[[132 124 122 126 129 140 119 121 119 125 131 123 131 121 134]
 [139 125 122 127 126 144 117 124 121 126 129 126 129 122 137]
 [125 141 128 115 134 114 125 144 135 135 107 135 119 119 122]
 [128 138 124 116 138 130 112 130 122 140 123 127 123 131 146]]
Indices start at 0.
Give the entry just left of 137.
Answer: 122
Give the entry in the bottom-right corner.
Answer: 146
Give the top-left entry.
Answer: 132
Give the entry at row 2, column 0.
Answer: 125
The bottom entry of the column that holds the smallest entry is 123
Give the top entry of the column that holds the smallest entry.
Answer: 131
Give the minimum.
Answer: 107
The entry in row 0 and column 2: 122
The bottom-left entry: 128
Give the entry at row 1, column 0.
Answer: 139
The entry just left of the smallest entry: 135
Give the entry directly above the largest entry.
Answer: 122
The entry at row 0, column 1: 124
The entry just left of the largest entry -> 131
Give the entry in row 1 and column 1.
Answer: 125
Give the entry just right of 107.
Answer: 135
Give the entry in row 2 and column 1.
Answer: 141

Questions about the table below. Counting starts at 0.
1) Read off the entry at row 1, column 0.
2) Read off the entry at row 2, column 1.
3) Read off the entry in the bottom-right corner.
4) Read off the entry in the top-right corner.
5) Read off the entry in row 0 and column 0.
6) Read off the entry in row 0 and column 1.
7) Read off the entry in row 1 and column 1.
[[131 133 138 129 130 130 133 119 126 118 125 141 147 132 110]
 [130 126 124 123 133 134 135 124 121 121 127 136 131 127 128]
 [129 148 115 116 129 121 133 104 117 124 145 123 137 133 114]
 [127 131 133 122 130 125 131 119 125 116 128 132 135 130 126]
 [125 127 126 124 131 132 137 120 122 120 125 135 131 127 128]
 [127 131 134 122 130 125 131 119 125 116 127 132 135 130 126]
 [123 129 130 125 129 130 138 117 123 118 124 134 132 127 129]
 [118 129 130 127 128 131 141 114 122 118 122 134 131 126 129]
 [127 131 134 122 130 125 131 119 125 116 128 132 134 130 126]
 [112 132 135 129 124 128 144 108 123 116 120 133 132 126 130]
 [124 123 127 120 133 124 128 121 121 119 125 135 131 131 124]
 [115 121 130 119 132 115 121 116 121 117 122 134 131 136 120]
 [134 124 122 121 135 133 131 127 121 122 129 136 132 128 127]
 [122 142 127 127 132 113 125 127 109 106 128 146 150 124 141]
 [138 121 136 125 122 132 126 102 121 110 129 131 131 135 127]]
1) 130
2) 148
3) 127
4) 110
5) 131
6) 133
7) 126

M =
[[139 141 130 115 124 139 123]
 [136 127 130 113 131 122 136]
 [125 141 132 111 129 118 129]
 [130 133 123 144 124 113 127]
 [123 132 133 117 123 131 129]
 [128 130 131 137 149 120 132]
 [130 112 130 147 117 139 131]
 [119 125 156 122 130 138 146]
 [134 131 127 127 125 115 129]
 [119 140 121 127 135 149 125]]
The smallest entry in the first row: 115
Read off the first entry on the diagonal from the top-right corner.
A: 123
Read off the second-last entry, reading row by row.
A: 149
The first entry in reading order -> 139
Read off the entry directly above the largest entry.
A: 130
Read off the last entry of the largest entry's row.
A: 146
Read off the entry in the bottom-right corner.
A: 125
The entry directly above the smallest entry: 113
The entry just left of the largest entry: 125
The 3rd entry on the main diagonal -> 132
Read off the bottom entry of the column that holds the smallest entry.
A: 127
Read off the bottom-left entry.
A: 119
The entry just right of 144 -> 124
Read off the entry just right of the largest entry.
A: 122
Read off the last entry in the row that holds the smallest entry.
A: 129
Read off the 5th-last entry, reading row by row.
A: 121
The largest entry in the first row: 141
The third entry in reading order is 130
The second smallest entry: 112
Read off the entry directly below the smallest entry.
A: 144
The third-last entry, reading row by row is 135

141,125,134,121,129,131,135,133,123,114,138,141,131
119,111,131,129,146,121,128,114,153,144,121,131,132
138,128,130,122,128,132,132,134,120,114,137,137,131
128,128,128,128,128,128,128,128,128,128,128,128,128
127,138,118,127,124,140,114,141,110,124,123,116,128
133,124,139,134,126,123,131,121,136,141,130,122,118
121,134,122,134,125,126,132,127,129,123,132,133,136
124,117,133,129,139,124,128,119,145,141,124,129,128
125,139,117,129,124,140,115,141,111,122,125,118,130
129,129,129,129,127,128,129,128,128,129,129,127,127
130,128,132,129,128,127,131,127,131,131,129,129,126
The entry in the top-right corner -> 131
Report the first entry, reading row by row.
Answer: 141
Report the bottom entry of the column that holds the largest entry.
Answer: 131
Report the first entry of the largest entry's row.
Answer: 119
The bottom-left entry is 130
Report the fifth entry, reading row by row.
Answer: 129
The last entry, reading row by row -> 126
Report the largest entry in the last row.
Answer: 132
Report the 4th-last entry, reading row by row.
Answer: 131
The second entry in reading order -> 125
Report the 3rd-last entry, reading row by row.
Answer: 129
Report the 3rd largest entry.
Answer: 145
Report the entry at the centre.
Answer: 131
Report the entry just right of the largest entry.
Answer: 144
Report the third entry on the main diagonal.
Answer: 130
Report the top entry of the column that holds the largest entry.
Answer: 123
The third entry in reading order: 134
The entry directly above the centre entry: 114
Report the entry directly below the largest entry.
Answer: 120
The largest entry in the last column is 136
The largest entry -> 153
The last entry of the smallest entry's row: 128
The 2nd largest entry is 146
The 2nd entry from the end, reading row by row -> 129
Report the minimum.
Answer: 110
The entry just right of the centre entry: 121
Report the entry just left of the centre entry.
Answer: 123
Report the last entry of the largest entry's row.
Answer: 132

Questions about the matrix below. Indices start at 0.
1) Find the entry just right of the largest entry.
2) Find the entry just left of 119.
3) Find the entry in row 2 and column 0.
4) Find the entry at row 0, column 2.
5) Find the top-left entry.
6) Find the entry directly above the smallest entry.
7) Find the entry in the bottom-right corner.
8) Find the bottom-left entry.
[[139 121 132 117 127 128 123 138 113]
 [127 124 115 122 134 118 132 152 117]
 [141 124 128 119 127 130 128 131 123]
 [128 132 124 130 129 129 132 122 137]
 [125 131 135 133 125 133 125 118 132]
 [133 129 126 126 128 129 129 127 130]
 [127 121 128 122 130 123 123 148 110]
 [141 122 126 117 129 127 128 138 118]]
1) 117
2) 128
3) 141
4) 132
5) 139
6) 130
7) 118
8) 141

W = [132, 112, 129, 120, 121, 123, 106, 129, 143]
Read off the first entry.
132
The entry just right of 106 is 129
Read off the last entry.
143
Read off the 3rd entry.
129

Questions about the array below. Counting starts at 0.
1) Give the entry just left of 137.
2) Give the bottom-right entry.
3) Give the top entry of the column that holds the smallest entry.
4) Give the entry in the top-right corner.
5) Give the entry directly below 126.
6) Give the entry in row 0 and column 2.
7) Give the entry in row 1 and column 0.
8) Give the largest entry.
[[131 139 131 140 118 126 131 125 129 120 127 133 125 132 140 133]
 [131 144 127 138 101 128 129 119 130 118 121 137 129 131 134 123]]
1) 121
2) 123
3) 118
4) 133
5) 128
6) 131
7) 131
8) 144
